A single turn carries every row of the set below to another of its rows. Some are shown first; where does it send the rows asked next?
Buka: [-11.1 -19.1  -1.8 -16.5  -7.0   3.6  -7.8 -12.8 -25.4 -44.7  -7.6  19.4]
ril: [  6.8  12.2 -20.6 -13.4  35.3 -20.5 -17.3  15.8  14.3  -0.5 -20.6 -10.4]
bir: [ 27.9 -23.1 -13.0 -17.8   3.7  29.3 -16.0   2.2 -11.2   3.6   5.1  -1.5]
gesez: [  9.7   9.0 -13.9 -15.4  33.2 -21.7 -18.2  14.1  17.4   3.6 -17.1 -17.8]
Lubit: [ 18.2  -9.5 -16.4 -20.7  23.0 -17.8  16.2 -12.0  18.2 -11.2 -17.8 -22.1]
mapuf: [ -6.1 -27.0  -3.2 -18.8  -4.8  15.2 -13.8 -15.5 -15.8 -40.9   0.9   8.1]
Regul: [ 20.2 -16.4 -14.1 -20.7  13.8   8.7 -32.7 -11.2  -1.7  -9.7 -26.3 -27.7]
ver: [ 28.3 -17.0 -11.0 -18.7   2.9  28.8 -19.7   6.3 -21.4   4.4   0.0  -3.9]
rege: [ -8.5  11.6   1.8  -6.1  -0.8 -35.3  11.9  -1.1  -4.4 -43.2 -12.4  18.1]
per: [ 31.2  23.7  -4.7  17.0 -27.9  -5.4   7.1  -8.0 -14.8   8.0  -8.5  -8.3]
Muva: [ 14.0  28.5   8.1 -14.4 -23.6 -32.1 -13.2   4.5 -20.8 -15.7  -1.2  22.0]
mul: [ -1.7   4.6  10.5 -10.2 -35.8  -6.7 -13.2  -7.1 -31.2 -29.2  -0.2  19.0]
vodo: [-13.5 -12.7 -28.7  -6.2  -7.8  20.2  -0.1 -24.5 -18.8  10.5 -13.3  -5.9]
duk: [  7.8  33.0 -22.1  -2.2  -7.6 -21.7 -19.8  19.7   0.0  13.9   2.1 -20.5]
nog: [ 12.8  31.6   0.3  -6.7 -14.8 -13.5 -40.7 -30.7  -1.1  -4.7  -4.4  -3.5]
bol: [ 15.3  17.7  10.3  -9.5  30.0 -14.4   6.3   0.9   5.2  -7.7 -35.1  19.4]
mirig: [ -2.6  31.6  10.0 -13.8 -35.9  -8.2 -20.6   7.3 -19.3 -12.9  -0.4  13.0]
matap: [ -7.4   5.9   9.3  -2.2   9.1 -28.6  13.1  15.0   3.9 -43.4  -6.6  11.6]
Tup: [  9.4   2.5 -24.8  11.0  25.8 -12.5  22.7  -4.5   7.3  -1.5  10.6  15.3]
loz: [ 41.2  22.0  -1.6 -15.0   3.2  -3.8 -38.7  10.1  -3.5   7.2  -5.5  -6.4]
tufu: [ 21.3  27.1   1.6  10.3 -34.2  -5.9  -2.1 -25.7  -8.5   2.1 -11.7  -3.7]
nidib: [ 30.6  19.7  -5.9  11.7 -26.4   8.6  16.0  -2.6  -8.7   9.7  -9.5 -12.1]
nad: [-20.1 -19.7  -0.5 -20.6  -6.0   8.8 -17.6 -13.2 -15.5 -38.0   5.1   5.6]
kuza: [-12.3  17.9   4.3  -3.9 -11.0 -35.8   8.3   6.8 -10.4 -32.5  -3.6  24.0]
Nedis: [-22.7 -13.8 -29.9   7.6  -1.7  20.4 -10.9 -21.8 -15.5  -5.3 -11.0   0.8]
Guren: [ -3.0  27.6  20.5 -17.7 -35.0 -11.3 -15.0   4.3 -17.5 -18.2  -7.1   6.8]
Pagiz: [-19.6 -20.0  -3.4 -12.1  -5.2 -11.1   3.8 -12.4 -17.4 -44.5 -10.3  14.7]
Bas: [ 11.9   6.7 -30.1  14.4  16.6  -5.0  20.9   0.6   9.8  -0.4  17.3   7.8]
zuva: [ -8.6   9.4   0.9  -2.3   7.1 -32.4  17.4  10.3   8.5 -39.8 -16.0   4.5]
tis: [ -0.7 -22.4  -6.9 -16.5 -20.3  -0.7 -25.0 -19.6 -31.7 -35.8  -9.0  -0.3]
Gemu: [ 17.7  -5.7 -16.3 -12.6  15.7 -19.4  17.7  -4.9  25.0  -9.0 -19.1 -24.6]
Nurid: [ -9.9  -6.1 -32.5 -11.5  -7.6  21.0   7.3 -24.4  -4.2  11.5  -7.7  -8.9]
fuvul: [  8.1  31.3 -19.1  -0.5 -10.5 -11.8 -14.3  18.5   1.0  15.4   4.9 -26.8]
viv: [ 21.3 -13.9 -12.6 -20.3   5.1  33.6 -12.5   6.4 -14.7   8.8   2.6  -9.4]
fum: [ -6.6  21.6   5.1  -7.8 -33.8 -14.3 -18.3  -0.6 -27.5 -27.7  -3.0  17.9]
Fudi: [  4.2  30.1 -22.2  -4.4 -14.9 -12.3 -21.1  21.8  -0.2  21.0   1.3 -15.8]
vubet: [ 20.0  -4.7 -15.3 -18.5  21.2 -11.9  18.6  -9.7  22.8  -5.9  -8.2 -26.0]
pip: [-15.6  -6.8 -12.6 -10.4  17.7 -33.2   9.7   8.0  -9.2 -34.9 -20.2  16.5]
selu: [ -4.2 -15.7 -16.8  14.9  20.7  16.0 -33.8  -1.7 -17.4 -25.5 -18.1  -3.8]
zove: [ 20.6 -18.2  -7.6 -21.4  17.1   7.1 -30.8  -4.9   1.2  -3.1 -22.1 -28.9]
gefa: [ 34.9  16.4   1.1 -14.3   5.8  -4.0 -40.3  13.1  -1.6  12.0  -4.3 -14.0]
Gaz: [12.4  9.1 -9.6 12.5 23.1 -9.0 23.3  0.4  6.8 -7.7 -3.7 29.1]

fum -> Buka
selu -> bol
fuvul -> viv
Now find these:
mirig -> mapuf
bir -> Gemu
Nedis -> Gaz
Nurid -> Bas
matap -> Guren
tis -> pip
Regul -> ril
zove -> gesez
ver -> Lubit
vodo -> Tup
Pagiz -> kuza

